[[ -2   1   3   7 -28  -5 -23  17 -15]
 [ -3 -21   5  -6   3   0   3  -1   7]
 [ -5  -1  -9   0   4   2   8   6  -7]
 [  1  20 -11   6  -6  -8   2  13 -14]
 [ -3  -2   1   8  -5   6   2  -3  -7]
 [ 37  36 -16 -29  -2 -37 -37  13  39]
 [-12 -17  10   6   3  16   8 -10  -7]
 [ 16  38 -17   2  15  -5   9  -9   8]]
=>
[[ 16  38 -17   2  15  -5   9  -9   8]
 [-12 -17  10   6   3  16   8 -10  -7]
 [ 37  36 -16 -29  -2 -37 -37  13  39]
 [ -3  -2   1   8  -5   6   2  -3  -7]
 [  1  20 -11   6  -6  -8   2  13 -14]
 [ -5  -1  -9   0   4   2   8   6  -7]
 [ -3 -21   5  -6   3   0   3  -1   7]
 [ -2   1   3   7 -28  -5 -23  17 -15]]

[[-26  -4  13  -5 -15 -17   7]
 [-34  -6  12   4 -15  -6   8]
 [-10 -23   4  -7 -20   9 -17]
 [-24   7  22   6  -9 -19  15]
 [  9  -8   4   3  10  -9 -22]
 [-25  20   3  28   1  22  37]
 [ 40   5  33   4 -14  -2 -12]
 [ 14   9  12   7  16 -22  -8]
 [ -9   8  17  -5 -12 -18  15]
 [ -2   2 -19 -33  -2 -20  10]]
=>
[[ -2   2 -19 -33  -2 -20  10]
 [ -9   8  17  -5 -12 -18  15]
 [ 14   9  12   7  16 -22  -8]
 [ 40   5  33   4 -14  -2 -12]
 [-25  20   3  28   1  22  37]
 [  9  -8   4   3  10  -9 -22]
 [-24   7  22   6  -9 -19  15]
 [-10 -23   4  -7 -20   9 -17]
 [-34  -6  12   4 -15  -6   8]
 [-26  -4  13  -5 -15 -17   7]]

[[  2  18   0 -48 -32  -4 -15   4  16  47   1 -20   6]
 [  0  18  11 -48 -32  -7 -16   0   0  45   3 -24   5]
 [ 28  18  24 -33 -28 -19   0 -11   0  32   0 -10 -11]]
=>
[[ 28  18  24 -33 -28 -19   0 -11   0  32   0 -10 -11]
 [  0  18  11 -48 -32  -7 -16   0   0  45   3 -24   5]
 [  2  18   0 -48 -32  -4 -15   4  16  47   1 -20   6]]

[[ -5  -4 -17  -4 -14  -2 -20  -4   6  13  -5 -29]
 [ 24  18  19 -19 -24  -5  34 -32   7  -7   2  43]
 [  2   7  20  -6  16  -2  11   3  -6 -13   6  26]
 [ -1 -17  21   0  10  -7  -4 -10 -13   1 -19  29]]
=>
[[ -1 -17  21   0  10  -7  -4 -10 -13   1 -19  29]
 [  2   7  20  -6  16  -2  11   3  -6 -13   6  26]
 [ 24  18  19 -19 -24  -5  34 -32   7  -7   2  43]
 [ -5  -4 -17  -4 -14  -2 -20  -4   6  13  -5 -29]]

[[ 0  1 19 13 23  0  5 36  0  1 -1  0 -1  1 23 18]
 [ 0  1  6 12  1  0  8 32 15  0  5  0  9  0  0  0]
 [24 10  7  9  0  1  0  0  0  1  2  0 15  0 27  2]
 [-1 24  3 -1 -1 34  0 40 -1  0  0 -1 26  1 29  1]]
=>
[[-1 24  3 -1 -1 34  0 40 -1  0  0 -1 26  1 29  1]
 [24 10  7  9  0  1  0  0  0  1  2  0 15  0 27  2]
 [ 0  1  6 12  1  0  8 32 15  0  5  0  9  0  0  0]
 [ 0  1 19 13 23  0  5 36  0  1 -1  0 -1  1 23 18]]

[[ -1  -2  24 -37  26  18]
 [  2 -13   6 -32   0 -36]
 [  2 -12  16 -14  24   4]
 [  2 -11   4 -23  -5  -8]
 [  7 -10  16 -35  23  19]]
=>
[[  7 -10  16 -35  23  19]
 [  2 -11   4 -23  -5  -8]
 [  2 -12  16 -14  24   4]
 [  2 -13   6 -32   0 -36]
 [ -1  -2  24 -37  26  18]]

[[ 23 -10 -17  -4 -21  27 -17  -5 -13 -21  15  12 -14 -15  19  17]
 [-20  20  24  -1  19  31 -28  -1  26 -30 -19 -20  21  22 -22 -19]
 [ -9  13  12   4   8 -45  36  -4  16  32 -10 -10  12   8 -12 -11]]
=>
[[ -9  13  12   4   8 -45  36  -4  16  32 -10 -10  12   8 -12 -11]
 [-20  20  24  -1  19  31 -28  -1  26 -30 -19 -20  21  22 -22 -19]
 [ 23 -10 -17  -4 -21  27 -17  -5 -13 -21  15  12 -14 -15  19  17]]
---
[[ 12  15  -8   9   0  -9   6 -23  18  31   3   3]
 [ -6   9 -14   2   0  -9 -22  -9  12  19  15  -3]
 [ -4 -17  -5  -5   1  13 -16  15  -4  13 -14   7]
 [ 15 -38   3  -5  13  26   7  26  -3  40 -31  17]]
=>
[[  3  12  15  -8   9   0  -9   6 -23  18  31   3]
 [ -3  -6   9 -14   2   0  -9 -22  -9  12  19  15]
 [  7  -4 -17  -5  -5   1  13 -16  15  -4  13 -14]
 [ 17  15 -38   3  -5  13  26   7  26  -3  40 -31]]

[[ -5 -27   8  -8  -6  -8   0 -36  12]
 [-18 -24 -19  19   8  20 -22  -7 -14]
 [ 18  17  35 -34 -25 -35  14  13   6]
 [ -2  12  17 -15   1 -15  20  -4  14]
 [ 10   8   5  -5 -12  -5  -6  17 -11]
 [-41 -33  10 -11  -3 -11   0   9  -2]
 [ 14   9  -9   9   9  10   6  -4   6]]
=>
[[ 12  -5 -27   8  -8  -6  -8   0 -36]
 [-14 -18 -24 -19  19   8  20 -22  -7]
 [  6  18  17  35 -34 -25 -35  14  13]
 [ 14  -2  12  17 -15   1 -15  20  -4]
 [-11  10   8   5  -5 -12  -5  -6  17]
 [ -2 -41 -33  10 -11  -3 -11   0   9]
 [  6  14   9  -9   9   9  10   6  -4]]

[[ 10  18   9  13  18 -11 -35   9]
 [-30 -26  11   3   1  -7   5  -3]
 [-22 -25  19  -6  -8 -21   7 -12]
 [ -8  -3 -26  18 -28  13  -7 -12]
 [  6  34   8  14  24  -1 -23   4]]
=>
[[  9  10  18   9  13  18 -11 -35]
 [ -3 -30 -26  11   3   1  -7   5]
 [-12 -22 -25  19  -6  -8 -21   7]
 [-12  -8  -3 -26  18 -28  13  -7]
 [  4   6  34   8  14  24  -1 -23]]

[[-22  14  -1 -10   4  22 -12]
 [-21 -44  18  -9  20 -13 -21]
 [-16 -24  11  19 -10 -20 -12]
 [ 21 -21   3 -15  18 -10  13]
 [  4 -11   5   1 -17  12 -12]
 [-26   1  15  14   5   7 -13]
 [-20   9   2   6  14  -7   4]
 [  6   4  -3  -1   7  -9   6]]
=>
[[-12 -22  14  -1 -10   4  22]
 [-21 -21 -44  18  -9  20 -13]
 [-12 -16 -24  11  19 -10 -20]
 [ 13  21 -21   3 -15  18 -10]
 [-12   4 -11   5   1 -17  12]
 [-13 -26   1  15  14   5   7]
 [  4 -20   9   2   6  14  -7]
 [  6   6   4  -3  -1   7  -9]]

[[ 35  31  34]
 [ 30  29  29]
 [ 31  31  31]
 [ 21  21  21]
 [ 39  38  38]
 [ 36  35  35]
 [ 21  23  20]
 [-36 -38 -40]
 [ 39  39  39]]
=>
[[ 34  35  31]
 [ 29  30  29]
 [ 31  31  31]
 [ 21  21  21]
 [ 38  39  38]
 [ 35  36  35]
 [ 20  21  23]
 [-40 -36 -38]
 [ 39  39  39]]

[[ 21 -18 -12  40]
 [ 24  -3 -22  36]
 [ 22  11 -29  28]
 [ 15 -31   1  38]
 [  9  30 -32   3]
 [ 17  22 -33  16]
 [-10  32 -17 -19]
 [ -1  33 -26  -9]
 [ -6 -47  22  17]
 [  5 -42  12  30]]
=>
[[ 40  21 -18 -12]
 [ 36  24  -3 -22]
 [ 28  22  11 -29]
 [ 38  15 -31   1]
 [  3   9  30 -32]
 [ 16  17  22 -33]
 [-19 -10  32 -17]
 [ -9  -1  33 -26]
 [ 17  -6 -47  22]
 [ 30   5 -42  12]]

[[ 0  1  1  0  0]
 [-1 38  1 -1 -1]
 [ 2  6 -5  1 -1]
 [-3  2 10 -2  2]]
=>
[[ 0  0  1  1  0]
 [-1 -1 38  1 -1]
 [-1  2  6 -5  1]
 [ 2 -3  2 10 -2]]

[[  0   0   0   0   0  -2]
 [  0  -1   0   0   0  -2]
 [ 19  13  17  -7 -14  -2]
 [ 15  23  37 -27  12  -2]
 [ 15  11  17  -3 -17  -2]
 [ 36 -19  46 -30  -8  -2]]
=>
[[ -2   0   0   0   0   0]
 [ -2   0  -1   0   0   0]
 [ -2  19  13  17  -7 -14]
 [ -2  15  23  37 -27  12]
 [ -2  15  11  17  -3 -17]
 [ -2  36 -19  46 -30  -8]]
